Named turns come first, each shown by rows before and after it. Which turns, in which order, take the first row of each pair that follows to the second? Write the first one first, as in the answered first pair.
Voro (before |-> after):
1.678 -0.691 1.833 1.829 -0.267 -1.373 -1.123 0.332 -0.511 0.021 -1.270 -1.452 1.050 -2.407 -0.373 -0.463 |-> 1.336 0.566 0.674 -0.331 0.164 -1.580 -0.681 1.359 0.057 1.836 -2.196 -1.062 1.097 -1.983 -0.768 -0.808
-0.888 1.508 -2.416 -2.528 -1.032 2.993 0.980 1.547 0.138 -0.389 -1.403 -0.556 0.464 0.305 0.190 1.449 |-> -0.549 -0.971 0.230 1.929 -1.127 2.858 0.035 -1.065 -1.242 -3.364 -0.071 -1.022 0.294 -0.537 0.787 1.913
0.057 -0.034 -1.324 0.497 0.217 1.618 0.226 -0.159 -0.306 -2.929 0.196 -0.060 0.354 0.887 0.781 1.343 |-> 0.360 -1.102 1.260 2.157 0.777 -0.945 -0.032 -1.112 -1.207 -2.299 0.793 0.243 -0.253 0.296 -0.558 0.062
-0.313 -0.307 3.205 3.223 0.162 -3.745 -0.363 -1.115 -0.428 -1.047 0.191 0.919 0.679 1.041 -0.676 -1.775 |-> -0.711 2.090 0.774 -1.005 0.367 -3.509 0.428 1.635 1.018 2.109 -1.194 1.464 0.989 1.980 -1.614 -2.111
gonu (before |-> after):
-2.193 1.367 -1.085 1.007 -0.162 3.345 0.887 -2.475 -0.631 -2.684 0.401 -1.167 0.508 0.091 4.110 3.054 |-> -1.985 -0.116 -0.365 -1.211 -1.382 3.035 -1.350 -1.705 1.140 -1.424 -2.211 -1.218 0.005 -2.421 3.280 3.833
0.245 -1.491 0.486 -0.865 -0.940 -0.427 0.690 -0.553 0.739 1.085 -0.949 -0.847 0.357 -1.508 -1.128 1.448 |-> 0.010 -0.439 0.548 -1.072 -0.358 -1.325 1.337 -0.398 0.500 1.925 -0.377 -0.645 0.264 -0.511 -1.491 0.761
0.409 -0.744 1.161 -1.516 -1.136 -1.112 -1.444 0.668 1.246 2.062 -2.509 -0.102 0.258 -2.753 -1.334 0.099 |-> 0.294 1.009 1.078 -1.547 0.412 -2.491 0.321 0.893 0.531 3.214 -0.882 0.433 0.004 -0.618 -2.061 -1.666
ratid (before |-> after):
0.676 -0.635 0.957 -1.057 -1.320 -0.035 -1.357 -0.196 0.005 -0.004 -1.217 0.639 -0.464 -0.758 -0.193 -0.885 |-> 0.438 0.816 0.406 -1.117 -0.395 -0.536 0.081 -0.072 -0.694 0.427 -0.026 1.014 -0.327 1.057 -0.470 -1.774
-0.162 -1.765 1.261 1.657 0.504 -0.236 -1.765 -0.622 -1.380 -1.815 -1.503 0.237 -0.796 -0.556 0.034 0.299 |-> -0.463 0.740 -1.305 -2.394 0.746 0.210 -0.844 1.611 -0.122 1.089 -2.479 0.790 -0.309 0.360 -0.398 -0.144
0.396 -0.479 0.283 2.060 0.203 -1.249 0.020 -0.911 -1.136 -0.827 0.040 -0.215 -0.046 0.049 -0.105 -0.029 |-> 0.469 -0.329 -0.717 -0.605 -0.754 -0.436 -0.708 0.753 0.762 0.449 -1.792 -0.268 -0.113 -0.886 -0.372 0.784
-0.792 -0.339 -1.496 -1.713 -1.281 0.768 0.953 -0.046 -2.150 -0.098 1.453 -1.329 -1.563 1.845 -1.343 -0.477 |-> -0.228 -2.072 -0.275 -0.307 -1.790 0.910 -0.402 -0.882 -1.943 -1.683 1.003 -1.642 -1.881 0.473 -0.864 0.305
Now pairs of rows:
Each pair is two turns apart.
2.511 3.957 -0.065 -4.330 -1.128 2.435 0.855 1.432 2.194 1.706 0.201 0.036 -0.931 -0.161 -0.972 0.483 |-> 2.814 3.712 2.922 0.406 0.799 -1.024 1.826 -1.112 -0.544 1.166 3.323 0.461 -1.133 1.326 -2.048 -1.648 -> ratid, Voro
0.194 0.658 -1.351 -2.221 -1.609 0.834 -0.789 2.198 1.704 1.248 -1.800 -0.313 0.188 -1.720 0.933 1.746 |-> 0.387 -0.676 -0.163 -1.376 -1.909 -0.275 -1.542 1.597 1.789 1.326 -2.203 -0.361 -0.106 -2.818 0.450 1.443 -> Voro, gonu
0.297 -2.821 1.567 1.471 -0.092 -1.190 -1.571 -0.917 1.074 0.608 -2.391 -0.765 -0.211 -2.813 -0.432 2.140 |-> -0.604 1.368 -3.598 -1.370 0.637 1.935 1.705 1.088 1.020 -0.066 -0.796 -0.751 0.849 0.935 1.544 2.452 -> ratid, Voro
-1.338 -0.471 0.852 -2.323 -1.288 -1.081 2.336 1.614 -0.044 0.507 -0.459 1.543 1.122 0.765 1.167 -2.723 |-> -1.043 -2.623 2.285 0.398 -1.798 -0.915 1.086 0.005 -0.668 -1.588 -0.309 0.824 0.964 -0.639 1.848 -1.918 -> ratid, gonu
-0.567 1.026 -3.335 -5.147 -1.439 3.991 -0.784 3.243 3.921 0.400 -3.070 -1.048 -0.087 -0.013 1.566 2.360 |-> 0.284 -3.224 0.908 -1.828 -2.530 1.933 -4.127 1.147 3.942 -0.014 -4.552 -1.327 -0.698 -3.628 0.453 2.809 -> Voro, gonu
0.364 0.903 -0.613 -0.631 1.441 -0.993 6.223 -1.481 -1.204 1.592 1.249 -0.619 0.704 0.925 -0.355 -2.130 |-> 0.987 -2.758 2.386 -0.609 -0.256 -2.214 2.622 -1.943 0.273 2.489 -2.173 -0.954 0.075 -3.367 -1.965 -1.228 -> ratid, Voro
-0.056 1.539 -0.856 -0.115 1.590 -1.167 1.206 -0.123 0.264 0.823 1.050 0.425 -0.208 1.562 -0.131 -0.473 |-> 0.459 -0.667 1.091 0.354 0.623 -2.209 -0.814 -0.750 0.887 1.386 -0.589 0.405 -0.468 -0.878 -0.614 -0.062 -> ratid, Voro
0.676 0.143 -0.239 -1.138 -0.347 1.480 0.006 0.928 2.892 0.875 -0.278 -2.604 1.830 -0.194 0.454 -1.680 |-> 0.748 -0.320 0.908 1.809 0.422 0.879 0.667 -0.929 1.524 -0.280 1.505 -2.617 1.719 0.514 0.832 -2.402 -> gonu, ratid
0.015 -0.376 -0.583 -2.049 -0.814 1.002 -0.173 0.467 1.133 1.019 -2.409 -0.521 -0.109 -1.270 -0.793 0.637 |-> -0.286 0.278 -0.512 1.670 0.764 1.159 1.723 -1.546 -1.295 -1.651 1.202 -0.654 0.221 1.359 0.424 0.141 -> ratid, gonu
0.851 3.571 -3.974 1.858 1.318 0.587 1.901 0.352 -0.459 -3.080 3.149 1.696 1.069 2.667 1.814 -2.330 |-> 1.284 2.771 -1.076 3.015 1.884 -3.054 1.419 -0.657 -0.858 -0.976 3.793 2.345 0.453 1.858 -0.433 -4.146 -> Voro, Voro
-0.531 1.606 -0.235 -1.687 0.849 0.072 0.926 -0.566 0.921 1.171 -1.499 0.788 0.887 0.392 -0.261 -0.953 |-> -0.354 0.762 -0.857 -1.101 0.059 1.979 0.216 -0.455 0.917 -0.620 -1.682 0.420 0.991 -0.308 1.198 0.477 -> Voro, gonu
0.603 1.023 0.069 -1.501 0.961 -2.694 0.807 -0.535 0.638 2.461 -1.307 0.996 1.011 -0.135 -1.774 -1.336 |-> 0.514 -0.082 -1.505 0.659 -0.312 2.254 0.320 -1.352 0.350 -2.903 -0.688 -0.354 1.481 -0.045 1.615 1.933 -> Voro, Voro
0.147 -3.045 3.162 2.753 -0.429 -1.430 -0.477 -1.084 -0.083 -0.685 -1.159 -0.316 -0.080 -1.778 -0.706 0.932 |-> -0.313 0.712 1.692 0.251 1.278 -3.402 2.223 0.378 -0.395 2.655 0.305 0.684 0.165 1.005 -1.996 -1.602 -> Voro, gonu
-1.847 0.188 -1.683 -2.317 1.003 1.441 -0.965 -0.999 0.287 1.218 -1.238 -1.063 -0.796 -1.705 0.360 1.763 |-> -1.896 0.485 -0.146 1.125 2.436 -0.200 0.555 -2.814 -1.629 0.149 1.582 -0.898 -0.791 0.064 -0.136 -0.127 -> gonu, ratid
0.451 -3.097 0.831 3.799 -1.041 -0.645 0.034 -3.822 0.759 2.091 -0.421 1.978 -2.710 -0.671 0.915 -0.977 |-> -0.187 0.426 -1.776 -0.300 -0.129 -0.709 1.998 -1.376 1.695 5.068 -0.486 2.787 -2.207 1.449 0.303 -1.986 -> ratid, gonu
2.315 2.190 -0.456 0.223 0.127 4.456 2.566 0.593 0.116 -2.259 1.148 -0.411 1.290 3.037 0.782 1.737 |-> 3.133 -1.582 3.461 2.874 -0.978 2.927 -0.369 -1.409 -0.066 -2.843 -0.325 -1.016 0.451 -0.379 -0.037 2.198 -> Voro, gonu
2.098 1.371 4.542 0.089 1.313 -1.451 -0.099 -0.278 -2.356 -0.646 2.863 -1.443 0.082 1.210 0.000 -2.328 |-> 1.983 0.737 4.368 -3.155 0.108 -1.784 -1.855 1.265 -0.134 1.590 -0.207 -1.460 -0.305 -0.865 -0.952 -1.397 -> ratid, gonu
0.771 -1.711 -0.184 -2.525 -1.819 1.372 -2.539 0.592 1.920 1.789 -3.107 -0.445 1.118 -3.763 -0.644 1.476 |-> 0.928 0.017 2.266 2.723 1.620 -2.900 1.192 -2.130 -1.972 1.925 2.591 0.428 0.901 0.509 -1.995 -2.689 -> gonu, ratid
0.418 0.819 -1.043 3.093 -0.975 -1.904 2.528 -1.997 -2.454 0.738 4.183 1.436 -0.786 3.511 -0.582 -1.689 |-> 0.988 -3.582 1.010 0.527 -4.160 -1.668 -2.970 -1.149 1.116 2.038 -1.866 0.685 -1.489 -2.916 -1.760 0.938 -> ratid, Voro
0.555 -0.178 1.306 2.324 1.502 -0.830 -0.991 -0.198 0.138 1.053 0.659 0.928 0.090 0.949 -1.367 -0.523 |-> 0.565 0.295 0.581 0.757 1.365 -1.147 -1.158 0.794 1.023 2.241 -0.542 1.126 0.110 0.801 -1.621 -0.590 -> ratid, gonu
-0.165 2.223 -2.029 -1.404 1.498 -0.890 1.645 1.321 0.830 1.745 0.821 0.830 0.896 1.485 0.288 -0.163 |-> -0.055 -0.432 -0.089 3.278 1.159 -0.075 0.738 -1.245 -0.814 -2.068 2.240 0.113 0.511 0.714 1.219 0.695 -> Voro, Voro
0.268 -0.247 -1.535 0.208 -0.211 2.132 0.849 -0.379 -0.428 -2.808 1.024 0.156 0.564 0.408 1.015 0.264 |-> 0.700 -2.303 1.033 1.367 -0.657 -0.221 -1.123 -1.093 -0.116 -1.958 -0.156 0.441 0.103 -1.795 -0.149 0.096 -> gonu, Voro
-0.363 -1.657 -0.443 -1.512 -1.975 0.102 -1.624 1.892 2.445 -0.008 -1.446 1.795 -0.707 2.549 0.928 0.167 |-> -0.258 -2.143 0.062 -0.939 -1.917 -0.254 -1.944 1.582 2.488 0.046 -1.681 1.684 -0.903 2.032 0.561 0.294 -> Voro, gonu
-0.569 0.640 -2.191 -1.939 -0.828 -0.622 -0.992 1.746 -0.211 1.202 -1.237 1.288 0.170 0.510 2.792 0.351 |-> -0.180 -1.689 0.522 2.136 -0.429 -1.811 -1.655 -0.656 -1.668 -0.660 -0.148 1.028 -0.221 -0.342 2.627 0.271 -> Voro, Voro
-0.291 3.023 -1.093 -0.644 -0.260 1.492 1.267 -0.562 0.143 -0.074 1.542 0.742 1.276 2.605 1.063 0.155 |-> 0.089 1.377 1.661 2.017 0.215 -1.043 0.644 -2.404 -0.816 -0.142 2.074 0.821 0.727 1.769 -0.152 -0.778 -> Voro, Voro
-1.972 -2.361 2.339 0.519 1.107 -0.293 -1.580 -2.539 0.545 -1.359 -0.024 -0.417 -0.940 -2.761 -1.134 -1.639 |-> -2.343 0.668 0.947 -1.725 2.357 -1.498 0.702 -1.116 0.416 1.338 1.041 0.330 -0.796 -0.570 -2.122 -3.654 -> Voro, gonu
-1.497 -0.528 1.834 1.813 0.270 -2.038 -0.520 -3.719 -2.568 -2.980 1.379 -1.564 0.140 0.789 2.963 1.490 |-> -1.410 0.561 2.652 1.194 1.338 -4.251 0.232 -3.508 -2.862 -0.521 1.532 -1.004 -0.043 1.619 1.511 -0.375 -> Voro, gonu
0.526 -1.742 2.069 1.861 0.121 -2.140 -0.932 -1.468 -0.350 0.164 -0.370 0.043 0.420 -1.285 -1.014 -0.641 |-> 0.148 0.335 1.180 1.072 1.453 -2.719 0.888 -0.972 -0.798 1.074 0.904 0.538 0.368 0.715 -1.279 -1.710 -> ratid, ratid
-1.011 2.630 -0.800 -0.486 1.393 -0.467 2.684 0.743 -0.621 2.016 1.224 0.940 0.817 2.241 -0.542 -1.776 |-> -0.206 -1.124 3.069 0.753 0.251 -2.519 -0.382 -0.287 0.110 2.706 -0.977 0.534 0.288 -1.387 -1.935 -1.531 -> ratid, Voro
0.597 -0.917 3.155 3.939 0.427 -0.831 -0.721 -1.820 -1.217 -0.526 0.837 0.806 -0.462 -0.746 -0.239 -0.245 |-> 0.846 -0.542 3.326 2.014 0.440 -2.196 -1.082 -0.899 -0.492 2.047 -0.401 1.060 -0.589 -1.509 -1.486 -0.850 -> Voro, ratid
-2.771 -2.911 -0.663 -3.692 -3.224 1.876 -1.313 2.960 3.358 -2.784 0.497 -0.969 1.003 -2.449 3.196 -0.494 |-> -2.996 -0.256 0.874 -0.249 0.373 -2.653 2.781 1.369 -0.137 -1.474 5.751 0.124 1.126 2.092 1.537 -4.846 -> gonu, ratid
1.263 0.526 -0.167 -0.672 0.347 -1.831 3.101 -0.090 -1.279 0.069 2.621 0.013 0.864 1.400 0.136 -2.087 |-> 1.229 -0.515 0.800 0.908 0.224 -2.227 2.631 -0.620 -1.535 -0.652 2.786 -0.164 0.622 0.758 0.263 -1.947 -> gonu, Voro
-0.421 1.014 -3.577 -3.040 0.005 2.617 1.433 0.317 0.750 0.565 -0.100 -0.655 -0.021 1.945 1.337 1.055 |-> 0.076 -2.494 -0.766 1.354 -1.106 2.535 -0.877 -1.908 -0.012 -2.439 -0.261 -1.537 -0.329 -0.687 2.289 2.443 -> ratid, gonu
-1.337 -1.196 -0.487 -0.858 -1.442 -0.811 -0.921 1.810 -0.028 0.445 -1.298 0.691 -0.977 -2.016 -2.121 0.914 |-> -1.681 0.210 -2.662 -1.667 -0.895 0.874 0.576 2.460 -0.279 -0.340 -0.521 0.659 -0.570 -0.442 -1.128 1.008 -> gonu, Voro
-0.793 0.573 -3.070 -1.303 -0.331 3.187 0.796 0.909 -0.322 -0.934 -0.408 -1.111 -0.450 0.370 -0.070 0.333 |-> -0.479 -0.924 -2.108 -0.102 -0.990 3.366 -0.090 0.161 -0.260 -2.031 -0.847 -1.333 -0.670 -0.620 0.300 1.168 -> ratid, ratid
-0.158 0.421 -2.406 -1.879 -0.708 2.652 0.202 1.210 0.990 0.194 -2.144 -0.240 -0.340 0.294 0.954 1.671 |-> 0.501 -2.394 2.531 2.916 -0.031 -1.364 -0.864 -1.361 -0.576 0.265 -0.873 0.184 -1.096 -0.980 -0.692 -0.102 -> Voro, Voro
-0.098 -2.070 0.429 0.177 -0.166 0.694 0.063 -0.618 -1.067 -1.018 -0.426 1.020 -0.541 -1.246 -0.052 1.235 |-> -0.177 -1.012 -0.061 -1.632 0.017 -0.168 0.304 0.339 -0.594 1.078 -0.997 1.481 -0.545 -1.022 -1.076 0.431 -> Voro, Voro
1.633 -0.279 2.840 2.709 4.372 -0.715 -0.113 0.624 0.353 2.092 -0.797 0.318 0.351 -2.939 0.237 -2.975 |-> 0.877 2.705 -0.435 0.407 4.993 1.289 1.862 1.894 0.378 2.205 0.051 0.654 0.875 -0.479 1.134 -3.107 -> Voro, gonu
-0.104 1.371 -2.135 -0.697 1.030 -0.424 2.799 2.455 -2.552 -0.119 0.984 -1.544 0.173 1.753 1.087 -1.103 |-> 0.637 -3.071 0.675 0.335 -0.834 -0.634 -1.131 1.433 -1.178 -1.161 -2.242 -2.097 -0.484 -2.821 0.777 1.040 -> ratid, gonu
1.528 -2.191 0.695 2.270 -2.870 2.530 -2.391 -3.405 0.177 -0.647 -2.362 0.543 -3.533 -1.466 0.354 1.313 |-> 0.937 1.809 0.023 -1.629 -0.798 -1.277 0.316 -1.216 0.350 4.879 -1.633 2.024 -3.266 1.123 -2.376 -2.159 -> Voro, ratid
-0.118 3.189 -2.482 -5.765 0.219 1.702 1.407 3.988 1.436 4.264 -2.389 0.690 0.238 -0.066 -0.972 -0.746 |-> 0.957 -3.448 3.083 5.776 -0.380 2.220 -0.809 -2.134 -2.432 -4.315 0.664 -0.846 -0.485 -1.868 1.486 1.432 -> Voro, Voro
-0.442 1.008 -0.422 -2.037 -1.625 -2.725 -1.985 3.557 0.749 1.557 0.336 0.354 0.630 -3.768 -1.027 0.265 |-> -0.316 -0.087 1.611 2.800 -0.668 -3.720 -1.553 0.869 -1.549 -0.872 3.186 0.175 0.335 -2.745 -0.722 -0.422 -> gonu, ratid
-0.641 0.914 -1.353 -2.478 -0.273 1.246 -0.942 2.335 -0.265 1.748 1.690 0.995 -0.574 1.464 0.434 -0.205 |-> -0.693 0.350 -1.747 -1.406 -0.459 2.528 -0.776 1.630 -0.897 0.074 2.241 0.656 -0.751 1.765 1.172 0.461 -> gonu, gonu
1.054 -0.624 -0.293 0.209 0.552 -1.860 0.191 -0.323 0.655 0.251 -0.557 0.166 0.094 -0.498 -0.706 0.006 |-> 0.905 -0.280 -1.817 -0.230 0.067 -0.077 0.138 0.296 0.933 -0.996 -0.592 -0.184 0.294 -0.084 0.412 0.987 -> Voro, Voro
